One vector is turned by the same rotation once a tick. Each row is the vector after some number of ticks, and that number follows the row.
The counts run from 0 to 375.
[180 162 104 124 167 141 100 125 142 164 164 110 104  94 164 138 158 160
 148 147 123 198 113 155 123  99 120 145 108  98 143 105 107 136 122 131
 112  92 131]  269
[180 153 108 131 167 145 100 156 125 138 158 124 119  77 175 140 138 136
  95 120 113 169 127 135 127 109 152 167 135  85 143  97  96 156 120  90
 124 103 134]  151
[162 159 127 128 147 134 124 133 116 181 152 125 103  99 180 165 130 172
  80 136 119 139 128 157 138 105 160 152 152 121 158 112 142 191 102 100
 133 129 107]  162
[176 160 116 124 178 151 113 142 135 148 163 125  97  95 154 139 153 157
 137 157 119 194 114 167 138 115 131 165 111 130 161 104 121 175 120 127
 120 104 129]  33
[156 146 106 129 157 140  95 111 109 168 161 126 144 117 168 175 144 193
 128 125 104 167 109 156 131 118  99 123 144  82 133 104 154 148 112 107
 105 103 117]  346
[154 138 111 137 168 157 106 121 104 151 171 146 117 112 166 146 145 167
 124 111 121 165 102 172 151 129 118 140 164 128 152  84 145 182  92  89
 131 117 117]  23
[178 147 119 144 152 139 107 144 123 144 168 134 115  69 188 137 141 142
  87 110 107 159 133 151 143 102 150 170 133  98 143  98  99 160 103 103
 128 104 130]  6
[157 176 125 116 153 130  98 124 102 173 139 116 138 116 180 196 143 183
 105 136  96 147 119 130 112 110 130 133 145  89 144 107 142 164 127 110
 105 104 115]  283
[163 167 122 134 156 144  95 126 117 157 178 133 139  74 192 145 149 158
 134 106  99 176 136 150 127  98 118 150 124  98 140  99 105 143 123 122
 118  95 159]  210
[163 172 130 129 153 132 111 135 124 164 172 127 110  85 202 134 124 147
  96 129 110 156 126 152 125  85 156 170 127 126 149 100 127 173 105 119
 145 121 133]  8
[178 147 112 139 157 136 103 144 120 138 170 111 131  78 188 143 141 160
 111 129 100 181 128 139 121 105 125 156 113  74 127 102  93 135 117 113
 102  98 123]  358
[166 160 113 126 165 155 103 147 123 148 165 106 125  82 186 139 119 144
 116 135 139 184 130 136 111 111 133 154 133  99 133  98  95 165 132  73
 115 116 133]  0
[164 159 107 121 154 136 102 117 123 181 145 117  95 122 173 159 135 164
 103 130 136 146 103 153 134 104 147 136 161 113 154  88 150 172  98  83
 149 120 111]  165
[178 146 113 139 147 134 121 130 140 173 172 125  86  80 179 126 143 160
  99 127 128 161 123 170 153  97 153 161 131 118 154 110 122 168  90 124
 139 116 114]  244
[149 146 117 133 154 155 107 137  89 147 153 126 131 100 182 167 136 166
  96 111 109 142 124 146 129 124 131 143 165 104 137  83 119 184 101  69
 117 118 105]  375
[177 159 110 123 174 154 104 139 121 159 159 107 134  88 167 160 135 168
 140 152 128 195 125 139 114 120 109 139 122  80 134 110 105 151 132  94
  93 102 130]  353
[169 144 108 120 154 136 109 123 119 178 137 115 114 112 153 197 163 189
 111 139 110 156 120 147 140 121 124 125 142  78 143 118 141 154 112 114
  98  97  98]  47
[174 148  99 132 176 163 100 143 125 148 160 121 119 101 172 144 104 154
 107 140 138 172 110 147 118 119 137 150 154  92 144 103 129 171 123  60
 129 124 125]  233
[174 145 116 136 155 140 114 152 123 137 173 119 121  79 198 132 118 151
  86 132 111 168 125 148 125 102 149 167 125  94 133  98  98 154 107  99
 126 118 124]  5
[158 158 120 127 146 132 102 124 101 163 153 127 135 110 199 175 127 168
  82 120  98 132 119 141 127 104 140 139 158  93 139  93 144 170 106  92
 133 119 115]  76
[163 147 115 134 158 143 115 133 106 164 156 144 108 107 167 168 141 168
  91 114 111 137 113 161 154 123 145 143 166 110 157  97 152 190  94  92
 131 119 109]  313
[170 154 112 119 152 132 106 112 128 180 145 105 110 115 166 185 146 199
 111 154 114 163 113 153 133 105 127 128 134  89 139 119 153 150 106 124
 104 111 100]  46
[174 166 116 122 144 118 108 122 131 181 152 106 122  95 186 174 141 184
 103 147 100 161 130 143 120  90 141 137 114  84 135 124 131 143 120 142
 111 104 115]  129
[175 156 112 125 164 129 107 129 142 165 156 136  90 100 150 163 182 162
 115 134  94 168 112 161 154 105 140 158 123 107 158 110 134 164 111 142
 121  93 127]  334
[164 136 120 132 158 138 120 127 111 151 150 126  99 118 154 173 162 187
 104 136 104 155 112 165 156 122 132 151 143 119 147  99 142 178  88 111
 115 111  78]  105
[176 159 114 122 152 132 117 134 144 177 150 115  69 100 166 146 157 159
 102 149 130 164 120 158 148 100 164 160 129 120 166 111 124 171  99 122
 131 106 110]  99
[173 158 115 134 151 129 109 139 125 159 170 131 114  91 197 141 120 160
  75 133 101 149 119 150 128  88 163 164 131 103 142 107 136 163 108 118
 147 122 124]  9
[162 158 103 123 162 153  95 126 113 170 152 115 115 111 178 153 118 150
 117 117 147 163 104 145 119 114 133 137 169 101 142  81 129 171 105  58
 138 116 120]  82
[185 136 102 134 174 149 101 146 130 124 173 129 107  95 171 125 128 146
 106 127 120 179 102 157 130 113 147 167 135  98 141  86 110 159 107  88
 137 113 119]  238
[168 140 116 128 168 153 117 141 113 152 138 122 102 118 157 173 138 166
  94 141 126 154 104 154 142 129 140 150 160 108 156 101 141 189 101  76
 125 120  92]  167
[175 132  98 137 175 158 103 132 124 147 165 127  97 106 148 131 155 155
 132 122 143 186 103 171 148 125 123 147 150 111 150  89 117 170 101  83
 128 109 113]  322
